In the rows, 128 means zero.
Named moves (each a turn or a mirror), then the moves between two rows, first move first; the first pair answered:
move R:
[118 126  73 101 125  78 162 160 147 124 169  94] => [158 112 155  71 135 124 156 138 175 158 153 171]
[162  82 100 120 135 116 112 106 145 142 145 104] => [171  75 110 119 134 121 110  99 149 150 134 109]
[106 168  52 186 115  92 109 130 103 129 125  84] => [171 148 158 135 138 161  89 112 129 185 101 194]
[140  83 156 121 140  91 119  99 121 136  73 104] => [132  86 142 126 143  84 123 100 106 131  78  95]
move L:
[128 113 101 146 115 110 116 100  99 120 128 102] => [145 108  97 132 148 137 101 109 129 118 155 128]
[117 140 133  89  77  76 172 136 138 157 104 136] => [155 136 121  74 117 101 158 144 169 151 135 178]
[121 120 106 113 122 105 141 121 150 116 149  99] => [126 117 109 114 129 112 142 126 154 116 153 101]
move U:
[110 125  69 134 107  75 146 126 114 123 145  84] => [ 84 171  97 154 104 118 147 166  92 112 151 117]
[148 109 117 147 139 141 102 110 128 129 127 121] => [132 130 138 149 133 159 113 135 120 127 124 145]
[149 119 152  67 130 116 151 128 160 161 137 169] => [156  96  74 124 166 101 109 100 144 123 152 108]

(2 to 3 moves a pair)
[ 95 115 136  95  75 156 146 165 154 129  98 153] => [118  80  59 151 117 144  93 127 141 110 112 107]
U, R, U
[169 110  79 139 143 105 120  84 137  91 138  89] => [109 169 111 117  93 102 177 149 135  80 132  99]
U, U, R
[142  99 182  86 158 143  97 125 136 147 141 142] => [ 77 152 143 119 129 137 119 181 108 106 149  96]
R, U
[142  93 125 149 134 139 126  99 114 133 108 107] => [106 123 120 145 113 130 157 123 109 121 111  94]
U, U, R
[137 142 147 115 139 137 153 149 150 142 138 145] => [126 153 148 134 145 152 139 157 140 127 133 146]
U, U, U
[141 117 160 103  80 106 159  84 133 173 106 133] => [149 117 142 187 131 161  92  75  93 136 101 131]
U, R, U
[153 113 122 130 156 146  92 103 125 130 130 141] => [113 157 147 116 126 151 129 150 128 126 124 154]
U, R, U
[151 132 104 131 160 134 112 137 138 100 160 122] => [142 136 106 106 147 112 143 142 147 103 158 114]
U, U, R
[101 141 173 126 104 130 170 141 106 125 114 149] => [120 112 140 108  98  85 176 119 117 122 117 113]
R, U
[155  79 150 104 112  91 143  97 127 135 129 123] => [151 108 184  89 102 115 149 120 126 138 125 149]
U, U, U
[155 103  93 117 115 102 117 110 128 121 145 118] => [159 118 145 104 119 141 117 119 134 136 131 174]
U, R, U
[124 160 162  65 110 163 130 163 139 147 131 165] => [111 133 120  82  82  85 153 131 131 146 116  78]
L, R, U
[105 167 149 154 145 176 122 172 113 114 143 166] => [114 153 114 179 159 164  99 156 107 103 147 134]
U, U, U
[129 141 123 110 122 102 143 137 149 135 133 118] => [136 131 160 135 114 113 132 121 131 145 103 120]
U, R, L
[141 129 117 135 154 165 112 128 125  98 153 173] => [105 139  98 158 111 123 129 125  93  88 132 123]
R, L
[158  80 155 122 126 116 167  83 128 184 102 123] => [147  91  80 139 128  94 165 102 126 154 130  72]
L, R
[103 137  96 158 135 123 123 143 109 104 138  93] => [145 128 130 129 161 159 103 144 133 127 149 162]
L, R
[153 107 170 118 137 169 110 124 114 140 109 141] => [143 118  93 136 152 154 108 150 122 105 151 104]
R, L
[141 114 180 106 116 119 117  98 108 154  88 154] => [ 80 155 131 150 106 107 139 136  87 120 101 106]
R, U
[134 136  52 161 191 161  81 157 134  78 183 128] => [142 128 211 137 150 197  86 108 106 146  93 197]
L, R
[ 90 126 174 174  91 119 137 117  65 124  70 118] => [ 96 173 134 111 138 165 154 199 135  98 154 181]
L, R, U
[112 182 152 110 151 193 137 193 142 112 162 213] => [ 86 161  41 158 149 123 137 179 120  67 188 106]
U, R, U
[168  93 145  83 131  98 140  93 138 168 126 152] => [137 102 118 111 102  67 153 100 115 159 115 102]
L, R
[121 103 120 105  99  84 159 113 123 135 116  92] => [157 102 152  80 119 114 147 105 154 154 118 144]
R, L
[111 130 154 158  85  94 135 126 102 145  88  81] => [126 162 119 136 150 154 122 200 151 113 159 141]
L, R, U
[107 133 134 125  98 111 164 142 127 112 135 119] => [121 124 116 173 123 129 132 125 117 101 134 113]
R, U, U
[139 133 127 138 151 148 110 137 124 122 128 149] => [142 116 128  95 134 113 132 124 147 132 131 137]
R, U, U
[130 148 125 136 142 167 126 160 132 116 132 154] => [106 152 104 148 119 145 138 155 109 106 123 117]
R, L
[119 104  92  67  85  73 179 104 155 132 135 113] => [102 134 129  53  74  99 183 137 147 134 128 146]
U, U, U
[115 116 133 185 127 110 106 121  77 124  93 120] => [154 113 153 159 163 138  90 120 114 131 110 176]
R, L
[163 134 102  80 134 120 139 153 191 134 158 143] => [144 147 117  90 131 139 143 167 182 128 154 152]
U, U, U
[171 112 193 127 117 146  84  84 104 157 112 174] => [103 168 159 188 103 164  86 143  78 112 123 143]
U, R, U
[118 156  92 128 140 120 132 161 143 100 152 124] => [133 143 164 106 136 151 131 145 146 133 118 169]
L, R
[120 121 141 148 102  93 131 108 108 145 100 100] => [170 110 151 120 141 138 110 109 150 152 131 161]
R, L
[137 111 137 166 126 145  90  84 102 128 115 132] => [142 129  96 150 156 158  92 133 128 111 152 148]
U, R, L
[152 123 182 106 128 132 127 135 145 139 113 187] => [122 138 112 191 144 143  95 147 110  89 120 132]
U, R, U
[134 133 104 166 150 110 107 105  96  96 119  73] => [122 144 133  97 113  84 165 120 122 124 113  81]
U, U, R
[169 114 129  61 119 131 159 125 158 154 151 163] => [110 176 106 109 100 148 175 181 124 124 160 144]
R, U, U
[ 98 160 163 131  88 138 122 137 106 161  82 175] => [102 141 151 101  75  97 147 123 127 170  87 155]
R, U, R
[112  96 165  75 128  82 152 100 137 157  69 130] => [ 59 148 147 172 151 146 112 147  87 104  86 135]
U, U
[ 82 153 160 138  94 127 173 124 112 140 107  90] => [117 153  79 121 150 143 155 154 161 111 175 105]
L, R
[139 138 124  94  72  88 161 140 162 151 115  95] => [187 104 116 148 137 117  87  88 147 149 114 112]
U, R, U
[123 122  69 177 133 147 104 159 139 148 184 135] => [ 93 123 130 189  80 130 124 135  93 172 119 117]
R, L
